Each path is a new rotation, seen through one point. The rows after it are directions, each followed by how far the rotation turns it, in degrees a step (0 if it stays put).
Each turn is a multiple of 5 degrees from 10 to 175, or 0.
Each row of a path follows its step; steps can be skipped.

step 0: | -30 |  17 | -17 |   2 |   0 |  10 | -15 |  11 |   5 |   4 | -13 |  13 |  -7 |  -1 |  16 | -26 |  18 |  -1 |  -2 |  -9 |   5 |  18 |   1 |   1 | -19 |   3 | -12 |   6 |  25 |
step 1: | -11 |   2 |   4 |  13 |  18 |  -2 |  -8 |  17 | -15 |  -9 |   3 |   9 |  18 |   4 |  16 |   7 |   4 |   2 |   8 | -26 | -34 |  12 |  -8 |  -2 |   3 |  10 |   4 |   8 |  32 |
step 2: | -14 |   2 |  17 |   2 |   1 |  -5 |  14 |   7 | -23 |  -5 |  14 | -15 |  22 |  20 |   2 |   3 |  12 | -12 |  -5 |  -6 |  14 |   3 |   7 |  12 |   8 |  -2 |   6 | -26 |  33 |
step 3: |  11 |  24 |  -5 | -22 | -25 |   4 |  19 |   5 |   2 |  -3 |  18 |  -1 |  26 |   8 |  21 |  -4 |  19 |  14 |  18 |  -7 |  14 |   2 |   5 |   5 | -11 |  -8 |  10 |  -1 |  10 |
step 4: | -10 |   8 | -26 |   0 |   2 |  14 | -16 |  -1 |   4 | -24 |  26 |  -2 |  -6 |  34 |  18 |   2 |  -3 |  22 |   9 |  -7 |  -2 |   0 |  -1 |  -4 | -12 | -16 |   1 | -11 |  -5 |
step 5: | -43 |  -2 |   6 | -12 | -11 |   0 |   3 |   8 |   6 |  10 |  20 |   3 | -13 |  13 |  12 |  -6 | -22 |   4 | -15 | -14 | -13 |   3 | -15 |   7 | -10 |  -9 |  19 |  -1 |   5 |
step 6: | -26 |   1 | -12 | -10 | -11 |   7 | -14 |  14 |   4 |  -1 | -11 |   6 |   0 |   9 |  16 | -27 |  13 | -17 | -10 |  -3 |  13 |   6 | -16 |   9 |  -5 |  11 |  -7 |  16 |  32 |
step 7: | -16 |   9 |  -6 |   5 |  13 |   8 |  -5 |   6 | -26 |  -8 |  -4 |   3 |  18 |  -4 |  30 |  -2 |  16 |  -1 |  12 | -25 | -19 |  21 |   6 |  -9 |  12 |   8 |   2 |  14 |  16 |
step 8: | -16 |  10 |  15 |   4 |   5 |  -3 |   5 |   6 | -19 |   1 |  19 | -17 |  12 |  20 |  -2 |  10 |  15 |  11 |   5 |  -3 | -12 |  -3 |  12 |  20 |  14 |  -5 |  -7 | -19 |  35 |
step 9: |   6 |  23 |   1 | -11 | -10 |  -4 |  17 |   7 |   9 |  -1 |  21 |  -1 |  15 |   2 |  15 |  -9 |   8 |   7 |   8 |  -3 |  16 |   7 |  14 |  14 | -26 |  -9 |  23 | -18 |  24 |
step 10: |  -2 |  13 | -28 |   1 |  -6 |   8 |   1 |   8 |  12 | -24 |  15 |  10 |  10 |  38 |  16 |   4 |  -1 |  18 |   7 |  -7 |   3 |   0 | -20 | -15 | -12 |   2 |   8 |  -6 |   3 |
|  -7 |  -8 |  -2 |  -7 |   0 | -11 |   3 |   5 |   1 |   9 |  -4 |  -5 |   0 |   2 |   1 |   9 |  -4 |  -4 |  -1 |   2 |  -1 |   0 |   2 |   8 |   2 |  -4 |  -1 |  -8 |   0 | : 115
|  -3 |  -2 |  -3 |   7 |   3 |   3 |  -6 |  -2 |  -7 |  -5 |  -4 |  -5 |  -8 |   1 |  -1 |  -3 |   2 |  -3 |  -1 |   4 |  13 |   5 |   2 |  -1 |  -3 |  -5 |  -4 | -12 |   2 | : 170
|   6 |  -3 |   3 |  -4 |   7 |   7 |   1 |   4 | -11 |   5 |   4 |   3 |   7 |  -4 |   5 |  -2 |   3 |  -5 |   4 |   5 |   2 |  -7 |   1 |   0 |  10 |  -7 |  -2 |  -1 |   3 | : 65
| -8 |  4 |  0 | -6 |  2 | -4 | -1 |  7 | -1 | -2 | -4 | 10 | -9 |  5 | -1 | -4 | -9 | -1 |  5 |  3 |  4 | -8 |  2 | -7 |  0 | -5 |  2 |  7 | -2 | : 60
|  7 |  6 |  3 |  5 | -6 | -5 |  1 |  6 | -7 | -6 | -2 |  2 |  4 |  2 |  5 |  2 | -7 |  8 | -6 |  2 |  4 | -1 | 10 |  8 |  3 |  3 | -2 |  0 | -2 | : 60
|  -5 |   4 |   1 |  -5 |  -4 |   2 |  -3 |  -5 |  -1 |   2 |   0 |  -5 |  -1 |  -1 |  -3 |  -1 |   7 |   7 |   7 |  -5 |  -3 |  -1 |  12 |   2 |   1 |  -6 | -11 |   2 |  -8 | : 85
|   5 |   1 | -17 |   5 |   3 |  -7 |   0 |   8 |   2 |  -3 |   2 |  -1 |   1 |  -4 |   4 |  -2 |  -1 |   1 |   6 |  -4 |  -3 |   4 |  -2 |  -5 |   6 |  -4 |  -6 |   0 |  -3 | : 115
